In the data rows, 128 means zero.
Some points:
[122 119 199 149  73 192 199 144   0 105   0 163 162 211 175  86 115 129
 167  85 193  98  96  92 235 137  76 146 133 187 224 138 141 148  98 126
  60 147 119 120  85 109  83 107 146 172 160 183]
[102 130 170  72 153 136 125  98 146  61 134 103  99  82 150  61 144 155
 133 115 173 150 120 148 187 169 123  91 110 197 167  96 151 165  52 120
 102 175 107 116 225  97  90 171 109 108 102 149]
[ 98 116 152 105  98  92 145  74 218 166 146 122 177 151 150 127  83 130
 150 112 160 102  89 120 108  97 123  75 125  93 116 134 144  68 160 102
 130 182 132 224 127 196 174 123 159 103 112  99]
[148 157 143 106 161 104  78 114  75 131 137 155 155 195 129 145 153 184
 136 127 122  87 118 147 148 169 198 104 125 145 156 100  67 101 111 147
 168  87  80 109  66 136 136 173 207 116  96  90]
[144 128 105 149  77 183 133 113  11 197 175  81 163 130  84 206 101 153
 198  66  86   0 162 124  56  96 108 145  71  55  89 105 152 136 129 134
 163  96 104 223 135 202 211  47 157  39 102  81]
[137 101 191 109 126 152 172 166 146 141  78 162 140  81 140  70 124  83
 157 121 140 144 122 152 138 159 143 158 165 145 116  90 136 108 108 106
 118 206 123 119 120  36  87 174 114 112 134  80]
[111  72 140  89  94 114 115  83  74  97 188 104 147 168 144  98 136 103
 239 124 114 166 187 130 153 162 152  89 127  82 146 192 106  97  76  88
 154 163  95  95 138 143 136 140 150 166 205 113]
[118 132  63 131 148 121  36 116 117 159 170  81 127 201  98 141 141 148
 142 148 143 136 135 146  95 200 152  59 117 132 143  92  97 124 172 182
 170 102 155 241 151 198 116 141 143 126 121 183]
[150 161 171 164  56 190 126 168 143  87 103 115 180 193 204 120  96  79
 213 147 151 156  81  84 144 112  58 128 116 137 180  99 188 183 132 146
  98 176 108  70 134 120  74 110 125  73 173  89]
[113 175 131 163  86 178 134 127  97 138 117 133 163  88 218 122  88 141
 103 143 145 166 131 118 149 131 104 142  90 121  71 162 168 137 161 188
 141 118 131  74 117 148 103 127  83 118 140 161]
[127 167 111 116 170 121  93 173 132 126  98 157 143 138 147 104 104 154
  98 145 141  87 167 130 111  90 129 107  79 101 135  97 133  94 153 167
  23  85 130 127 140 162  81 158 201 108 136 101]
[115 199  71 119 149 173  70  66 101 152 199 108 123 160 109 140 141 123
  80 133 110 163 120 131 113 134 122 114 155 113 156 142 121 200 116 177
 112   9  90 151 141  87 154  56 180  73 201 209]
[144 138 130 141 115 128 138 140 168 136  79  94  89 157 135 158 184 103
  48 128 117 151 155  69 182   9 144 116 152 142 203 113   9 175 108  63
  98 137 113 155 150 126  83 121 172  74 120 103]
[113 142  72 123 198 152  78  63 147 166 148 211  87 128 113 127 164 105
 145 146  84 152 116 134 155  98 176 101 117 164 192 148  79 144 133 158
 145 134  82  88 145  84 134 158 127 131  86 104]
[153 141 124  44 142 130 167 136 155  94 183 135 118 112 168  72 159 165
 125 161 107 146 137 124 128 164 153 118 155 136 184 215  58 127 107  92
 120 139  92 111 204  90  93 167 182 164 121 109]
[119 120 123 129 149 102  76 177 149 165 141 147 199 112 111 135 151 175
 113 154  86  88  81 128 144 120 129 117 150 115 135 137 108 158 100 105
 157 129 102  96 118 153 163 127 109 122  99 103]
[ 58 140 141 118 106 126 203 126 143 133 146  93 141 121 110 139 161 130
 128 122 153 166 155 116 167 165 126 138 118 188 107 132 169 156 149 132
  86 103 156 117 142 124 120 110 159  86 102  31]
[ 92  85 164 136 183 135 136 185 103 175 110 177  84 126 126 126 106 121
  67 121 140 113 143 150 103 133  87 106 128 116 113 127 130 102 168 145
 172 158  89  37  71  93 144 127  90 138 119 107]
[130 138 111 102 140 126 133 103 180 139 153 124 108  85 146 103 100  83
 128 169  78 115 172 183 138 143 111 115 134 130  29 137 123 107 160 115
 107 132 148  89  82 155 149 130 128 148 127 179]
[120  67 102  84 167 151 161 157 193 153 181 142 103 116 135 112 136 122
 122  82 224  95  23  51 171 112  94 157 125 134 128 139 100 121 122 117
 104 137 116 109 140 146 145 102  96 191 126 111]
[137 171 100 153 250  91 141  83 160 104 185 148 106 197 143  87 134 110
  39  72 140 114 137 130 139 137 131 105 103 129 194 179 100 188  70 193
   0  96  96 255 155  43  56 110 127 124 136 186]
[ 13 147 145 141 130 151 158 238 144 103 116 202 142 122  98 137 106 112
 154 182 143  90 112  74 106 124 104 177 150 182   7  57  96   0 109  90
 197 119 126 157  38  73 119 236  97 143  82 112]
[146  72  37 138 172 135 107  61 118 231 181  45 145 140 108 154 164 195
   0 174 122 180 160 150  66 142 162  88 226 117  99  73 146 145 198 144
 175 119 170  94  96 222 143  60 128 107 126 183]
[113  84 125  98 173 169 178 114 217 171  94  39 120 144 159 170 112 190
 158 213 112  36 115  87  93 134 172 140 223 125 120  58 156 120 122 155
 126 132 116 115 145 192 125 130 139  80 113  91]
[170 163 102 130  94 110 153 154 117 101 159 125 126  75 118 197 125 181
 113 147 139  87  84 127 139  86 102 104 148  57 162 154 185 196 121 165
 148 127 255 141  80  31 105 143 124 149 142 164]
[222 120 159 178  46 190 250  96 103 143 108  90 108 173 144 145  95 117
  48  85  91  78 111 123 129 103  76 130 191  50 102 136 110 122 186 124
 112  95 184 149 136 215 173  48 158  79 143 169]
[ 29 167 145 128 192 128  80 144 200 151 106 144   5 104  82 116 146 133
 165 162  86 111 139 129  99 102 112 252 130 171 221 140 168 126 110 128
  93  99 141 165 146 131 122 178 129 145  76 137]
[117 141 103 100 107 149 126 144 166 115 143 121 120  81 137  84 212 125
 109 189 140 174 182 255 141  55 124 142 163 105 124  92  85  69 163 126
 116 130 120  25 126 194  96 131 106 101 131  81]
[155  90 108 165 132 104 141  49 136 130 113 178 115 128 149 141 126 116
 132 131  94 157 133  79 180  94 144 163  79 142 117 158  80 114 141 162
 136 158 143 147 169 107 204 242 117 133 166 211]
[ 99 110 117 141  99  43 107 137  61  29 121 243 127  88  64  96  93  98
 129  30 110 159 123 149 157 142 213 146  47 148 116 186 117  86  95  99
 148 105  64 170  89  79 143 158 101 158 167  94]
[ 95  72 237 145   8  94 130 198 227   0   0 210 215  92 109 136 122  77
 195  44 219 101  66  92 180 128  80 175  90 148  62 157 120 115 200  91
  80 207 110 119  84  84  76 175  84 114  68  74]
[ 78  96  92 132 114 102  28 126  98 193 194 121  58  85  18  99 134 129
 142 155 113 142 148 105  38 110 104  88 167  59  65  88  65 136 127 143
 174  17 170 102 121 139 173 137  57 134 104 172]
[185 255 127 155 118 163 124 108 141  97 148 125 171 183 131 161 153  89
  79 128 126 159 190   0 124  87 135 114 141 130 111 141 142 185 111 128
 183 132 140  95 137 131 159 144 126 121 202 115]
[172 136 198 196 145 137 128 105 140 192 180 139  90 212  48 163 120 109
 151 126 121 146 172 105  55 140 129 171 104 157 134 147 171 172 154 135
 129 145  68 119 136  73 167 111 141 140 164 120]
[110 147 152 107 145  91 203  99 255   0 146 140 122  55 104 120 109 127
 134 159 146 159 141  82 186 155  63 129 172 100 146 161 143 150 129 156
  42 165 138 175 159  59 127 120  57 214 126 141]
[159  99 163 120  73 109 249 148 150 147 134 135  79  96 130 145  87 101
 139  96 144 113 125 139 128 160 162 191 110 123  64 100 186  71 170  92
 150  79 181 133 168 164 171  93 111 134 141 105]
[139  29 153 124 114  91 146 155 181 129  96 183 110 124 148 149  80 107
 175 101 121 152 144  71 132 167 131 129 160 113 149 156 130 141 137  71
 104  82 141 129 110 149 123 139 150 236 112 154]
[249 150  53 159 101  97 130 109 201 127 112 123 192 134 150  76 142 159
 126 144 108  98 138 115 122 145 143 107 133 120  41 140 214 171  84  69
 163 143 102 187 125 141  77  49 105 144 160 162]
[107  65 201 161 101 108 177 156 234   2 113  90 131 108 186 190 102  82
 123 191 136 118 170  84 125 117   9 123 126 202 153 116 127 121 137  50
 135 120 155 163 171  93  93 123  98 171 102  94]
[103  77  84 136 203  84  16 116 114 196  91  82 131  22  99 217 131 180
 146 111 115 181  82 193 102 138 156 175 118 108 107  92 148  34 117 169
 178 147 119 111 116 161 143 147 131 130 123 136]
[111 116  99  56 101 141  67  97   0 193  10 165  98 106 118  97 164 170
 154  85 146 129  94 255  93 100 167 113  91 119 114 123 192 124  83  87
 192  83 180  94  39 180 135 138 150 108 104 159]
[158 125  75 141 167 113  34 156 118 159 178  58  96 103 129 108 157 125
  83 150  60 196  78 198   0 214 219 124  99  97  98 120 132 131 105 155
 166 207 170  60 168 137 139 142 134  84 110 147]
[228 147 134 126 125 117 127  98 102 131 186 127 162 171 141 126  94  81
 124 105 120 177 189 165 145 136 179 119 140 155 165 143 112 172 120 150
 108 158 112  80 158 110 154   0 126 132 101 108]
[120 163 110 156 132 108 115 215 177 101 131   0 158 134 127 125 135 133
 125 105 114 121  89 126 151 115 109 100  34 144 170 122 124 129 127 139
 150 149 116 173 130 118 131 124  96 181 154 134]
Along one direction, these points spread out more than along any other. Take the direction at right angles to it along which they spread out most. Then take the direction at right angles to both along which they spread out most. Go by this last direction. How far along it is each point below, from 0 to 99? 50 is the average, and the first point above lies past it. One standard deviation of the points above along it is 16.
[ 99 110 117 141  99  43 107 137  61  29 121 243 127  88  64  96  93  98
 129  30 110 159 123 149 157 142 213 146  47 148 116 186 117  86  95  99
 148 105  64 170  89  79 143 158 101 158 167  94] >> 28
[148 157 143 106 161 104  78 114  75 131 137 155 155 195 129 145 153 184
 136 127 122  87 118 147 148 169 198 104 125 145 156 100  67 101 111 147
 168  87  80 109  66 136 136 173 207 116  96  90] >> 39
[ 78  96  92 132 114 102  28 126  98 193 194 121  58  85  18  99 134 129
 142 155 113 142 148 105  38 110 104  88 167  59  65  88  65 136 127 143
 174  17 170 102 121 139 173 137  57 134 104 172] >> 42
[113 175 131 163  86 178 134 127  97 138 117 133 163  88 218 122  88 141
 103 143 145 166 131 118 149 131 104 142  90 121  71 162 168 137 161 188
 141 118 131  74 117 148 103 127  83 118 140 161] >> 61
[170 163 102 130  94 110 153 154 117 101 159 125 126  75 118 197 125 181
 113 147 139  87  84 127 139  86 102 104 148  57 162 154 185 196 121 165
 148 127 255 141  80  31 105 143 124 149 142 164] >> 56
[115 199  71 119 149 173  70  66 101 152 199 108 123 160 109 140 141 123
  80 133 110 163 120 131 113 134 122 114 155 113 156 142 121 200 116 177
 112   9  90 151 141  87 154  56 180  73 201 209] >> 44
[139  29 153 124 114  91 146 155 181 129  96 183 110 124 148 149  80 107
 175 101 121 152 144  71 132 167 131 129 160 113 149 156 130 141 137  71
 104  82 141 129 110 149 123 139 150 236 112 154] >> 51
[155  90 108 165 132 104 141  49 136 130 113 178 115 128 149 141 126 116
 132 131  94 157 133  79 180  94 144 163  79 142 117 158  80 114 141 162
 136 158 143 147 169 107 204 242 117 133 166 211] >> 40
[119 120 123 129 149 102  76 177 149 165 141 147 199 112 111 135 151 175
 113 154  86  88  81 128 144 120 129 117 150 115 135 137 108 158 100 105
 157 129 102  96 118 153 163 127 109 122  99 103] >> 47
[102 130 170  72 153 136 125  98 146  61 134 103  99  82 150  61 144 155
 133 115 173 150 120 148 187 169 123  91 110 197 167  96 151 165  52 120
 102 175 107 116 225  97  90 171 109 108 102 149] >> 28
[144 128 105 149  77 183 133 113  11 197 175  81 163 130  84 206 101 153
 198  66  86   0 162 124  56  96 108 145  71  55  89 105 152 136 129 134
 163  96 104 223 135 202 211  47 157  39 102  81] >> 89
[111 116  99  56 101 141  67  97   0 193  10 165  98 106 118  97 164 170
 154  85 146 129  94 255  93 100 167 113  91 119 114 123 192 124  83  87
 192  83 180  94  39 180 135 138 150 108 104 159] >> 51
